In the rows, zero is written as 128.
One turn moves each row of this set onto another row. After a few examples, where does it send each row asked below?
j612: [165  95 112 111 111 122 145 143 130 121 117 131 141  93 121 125 110]
j642: [124 131 131  74 142 122 145 135 149 111 155 121 127 112 130 140 116]
j382: [115 138 115 119 126  98 132 131 133 145 140 122  96  97 102  88 148]
j836: [138  97 123 143 114 142 135  89 125 143 121 102 134 119 115 123 109]
j62: [166 133 110  92 146 129 152 134 148 141 136 147 119 124 122 125 123]
j596: [106 136 156 107 120 147 140 139 148 132 168 131 132 130 130 141 133]
j21: [131 128 137 119  86 146 138 137 157 121 105 110 137  98 103 134 124]
j571: [120 136 141 122 114  96 137 132 137 152 111  95 127 118 132 147  97]
j912: [118 108 111  87 127 129 115 110 149 117 108  98 110 121 133 125 107]
j255: [108  87 154 116 105 146 121 149 131 145 116 117 120 131 119 108 140]
j536: [130 130 114  75 152 132 147 130 116 119 129 114 112 105 139 112 156]
j153: [110  99 137 131 109 100 171 141 131 122 117  99 104 110 119 118 142]
j311: [120 108  93 144 113 100 156 120 108 136 137 116 124 114 149 138 121]
j290: [128 120 118 117 118 146 131 151 142 132 159 136 129 107  92 149 112]
j932: [113 127 134 134 103 148 128 129 129 122 127 155 132 123 113 149 166]
j320: [111 153 133 145 117 103 118 117 133 153 146 142 121 118 127 102 155]
j562: [114  84 120 108 110 122 137 125 143 142 146 143 158 132 144 132 115]
j784: [133 103 141 134 152 127 111 103 108 116 115 128 137 117 118 132 147]
j867: [109 114 147 118 125 139 122 121  99 147 150 142 136 137 143 145 145]
j557: [154 131 136 147 103 143 125 110 142 121 108 136 146 123 150 133 128]
j983: [126 147 125 157 110 133 148 138 134 148 128 102  99 129 151 122 128]
j224: [127 147 112 114 124  79 127 135 142 130 145 151 122  98 128 111 139]
j824: [105 141 142 130 117  89 112 129 150 135 152 129 118 105 103 120 122]
j905: [110 104 137  99 142 138 124 118  88 139 127 110 105 120 124 122 152]
j909: [156 104 113 122 106 145 170 117 133 145 110 125 117 118 122 100 146]
j799: [121 123 119 129 132  82 112 109 112 153 141 136 111 112 118 108 131]
j499: [130 117 108 104 124 141 110 137 115 137 100 124 146 110 161 108 148]
j471: [123 122 116 116 123 156 149 131 172 118 145 118 125 128 149  98 135]
j733: [134 128 123 100 157 139 145 103 135 147 113 103 127 115  98 106 148]
j41: [136 135 136 130 124  96 158 155 132 134 113 114 151 102 156 117 143]

j612 -> j909
j733 -> j784
And these:
j224 -> j382
j596 -> j642
j311 -> j983
j471 -> j912

One turn moves each row of this set onto another row. After a few examples, where does it send each row asked below?
j354: [110 137 150  95  93 121 105 106 128 127 102 112 126 131 140 152 123 113
 128 115 152 123 124 123 100 109 123]
j570: [110 106 111 161 144 120 110 152 120 113 132 136 140 148 136 145 156 127
 159  94 119 140 129 119 138 114 125]
j737: [117 158 123 122 132 139 158 130 129 123 136 130  85 140 137 135 112 120
  97 116 130 111 138 123 110 160 131]
j597: [145 144 128 123 107  94 114 139 121 133  99 134 112 143 145 169 122 165
 143 133 121 150 105 107 126 135 122]
j192: [162 168 122 116 125 154  98 129 125 118 129 134 134 135 125 130 144 115
 151 135 131 146 142 158 132 128 116]
j180: [191 101 139 132 138 141 128 123 130 114 124 133 137 130 131 134 149 138
 139 120 131 124 126 145 127 149 124]
j87: [ 80 124 145 128 135 116 106 134 106 117 108 132 120 110 138 190 112 128
 112 148 136 133 117 146 139 134 132]
j278: [131 125 108 125 111 146 126 109 140  97 136 128  80 150 151 110 102 132
 142 115 131 131 133 126 142 123 116]
j393: [108 125 134 123  94 118 131 110 125 123 147 120 144 135 131 128 143 141
  98 116 153 117 141 123  80 123 125]
j516: [130 140 104 139 137 150  97 129 142 107 137 137  96 154 148 105 111 138
 144 127 112 127 134 107 148 119 120]
j308: [113  90 119 149 124 114 135 139 117 105 130 128 122 142 135 151 148 118
 158  82 138 141 131 133 129 118 123]
j551: [167 158 138 120 130 140  96 139 119 120 122 132 124 125 116 128 146 104
 153 130 135 143 150 143 122 125 124]
j200: [166 154 132 111 113 145 115 123 121 114 125 128 120 127 122 131 139 106
 151 126 145 144 146 161 123 130 117]
j202: [153 102 112  92 120 115 114 129 154 143 137 128 137 124 136 154 101 134
 152 138 127 126 138 149 149 151 120]
j412: [152 110 111 102 136 113  93 143 153 150 137 133 145 126 133 150 106 137
 153 145 115 124 141 133 149 147 123]
j496: [113  92 140 128 152 144 120 132 122 142 142 124 117 118 134 154  88 166
 126 136 139 114 118 138 158 135 126]
j770: [117  84 127 141 141 120 143 155 131 129 130 135 140 135 141 146 119 120
 132 169 124 119 141  91 121 121 138]
j475: [ 98 144 130 149 135 141 139 125 121 161 139 127  96 112 145 132 145 100
 114 145 136 125 151 140 131 123 132]
j901: [ 97 146 125 147 132 148 141 118 124 162 142 127  99 116 148 132 144 104
 112 146 133 128 146 145 134 125 129]
j923: [105 108  95 151 128 131 129 132 127 108 138 133 140 154 146 150 151 135
 155  92 126 147 121 144 144 121 117]
j735: [101 156 125 124 146 105 125 134 119 108 137 139 170 137 148 130 114 140
  91 121 112 135 122 140 115 151 121]
j440: [144 141 128 121 103  94 119 135 122 132  98 132 109 144 146 169 121 163
 142 130 124 151 105 111 125 136 121]
j303: [108 152 147 112 121 126  71 126 131 137 103 123 143 136 138 146 133 120
 130 128 129 119 127 100 108 104 129]
j925: [141 135 114 155 163 154  91 126 130 118 121 132 104 140 115 152 162 131
 119 113 133 134 124 117 100 121 128]
j413: [101  87 144 146  89  91 117 138 123 109 123 125 132 121 129 131 141 148
 117 149 142 127 143 136 131 145 127]
j390: [118 163 129 131 150 134 137 146 128 128 132 133  90 138 131 130 119 118
 100 121 118 108 144 104 111 155 137]
j926: [ 97 148 126 151 139 147 134 124 123 162 142 128 102 114 146 131 147 104
 114 150 129 126 148 138 135 123 131]
j368: [113 173 111 127 146 149 142 136 135 127 140 136 100 148 141 134 118 131
  97 124 114 111 135 121 120 158 130]
j226: [115  89 146 130 155 139 119 133 119 142 141 122 114 115 131 153  87 163
 127 134 140 113 120 134 155 135 129]
j398: [ 94 103 122 144  89 111 116 128 132 108 131 127 147 134 141 134 141 165
 114 156 131 129 135 153 143 147 119]
j59: [143 120 119 143 139 148 120 111 127 110 119 123  88 135 115 156 154 122
 119 102 153 135 125 132  92 125 125]
j584: [107 140 148 127 150  87 123 146 111 108 128 135 157 125 136 127 117 125
  96 115 120 132 135 123 101 147 130]
j140: [192 108 137 137 149 143 118 130 130 116 124 136 144 134 131 132 152 141
 139 126 124 122 125 138 130 147 125]
j346: [116  78 116 127 116 127 170 132 134 121 134 129 134 138 150 153 109 123
 129 161 138 124 132 120 124 129 128]
j233: [114  93 143 132 158 141 113 136 122 144 143 125 118 117 132 151  89 164
 127 138 135 114 118 133 156 134 127]
j702: [103 158 124  99 102 143  90 102 138 131 111 120 149 148 151 153 128 134
 126 128 132 126 114 131 118 111 117]
j241: [110 134 138 137 117 115 103 129 125 131 147 126 153 135 126 122 152 144
  99 123 137 113 144  99  82 119 132]
j36: [ 81 128 142 129 140 118 100 137 106 118 110 133 122 112 139 188 114 130
 113 150 133 134 115 145 142 132 131]
j10: [189 109 129 133 141 148 124 121 133 114 127 135 144 137 135 134 151 144
 137 124 125 125 120 149 132 149 121]
j395: [103 145 114 129 107 133 113 112 132 129 155 128 163 148 139 127 149 158
  97 127 135 119 135 123  94 122 122]
j446: [137 119 129 136 129 129 109 133 133 105 129 130  74 139 137 106 107 120
 146 116 129 124 144  97 133 116 127]
j97: [142 145 125 122 105  96 116 135 124 131  99 134 112 145 147 168 121 167
 143 134 121 151 103 112 128 137 121]
j337: [ 78 128 141 128 134 121 106 132 109 118 111 133 123 114 142 189 112 132
 113 150 133 134 113 150 143 133 129]
j434: [157  97 127  97 129 102 106 142 148 147 132 128 130 117 127 150 104 124
 155 137 128 121 146 132 139 147 128]
j664: [137 140  96 144 144 166 113 105 136 112 127 130 109 150 127 159 156 139
 116 111 139 139 115 144 107 128 118]
j566: [ 96 104 134 155 109 101  92 150 127 116 128 133 148 128 134 129 147 159
 117 161 122 127 140 128 141 140 127]
j543: [109  99 100 135 135 141 146 140 142 127 140 138 155 148 155 149 117 139
 128 175 116 123 128 114 138 126 128]
j668: [104 137 139 115 129  96 147 125 115 101 132 130 153 127 143 133 109 129
  93 109 131 134 127 146 105 153 122]

j36 -> j337
j737 -> j390
And these:
j566 -> j398
j702 -> j354
j97 -> j440
j241 -> j395
j278 -> j446
j496 -> j226
j202 -> j434
j925 -> j664
j901 -> j475
j668 -> j584
j543 -> j346
j200 -> j551
j308 -> j570
j180 -> j140

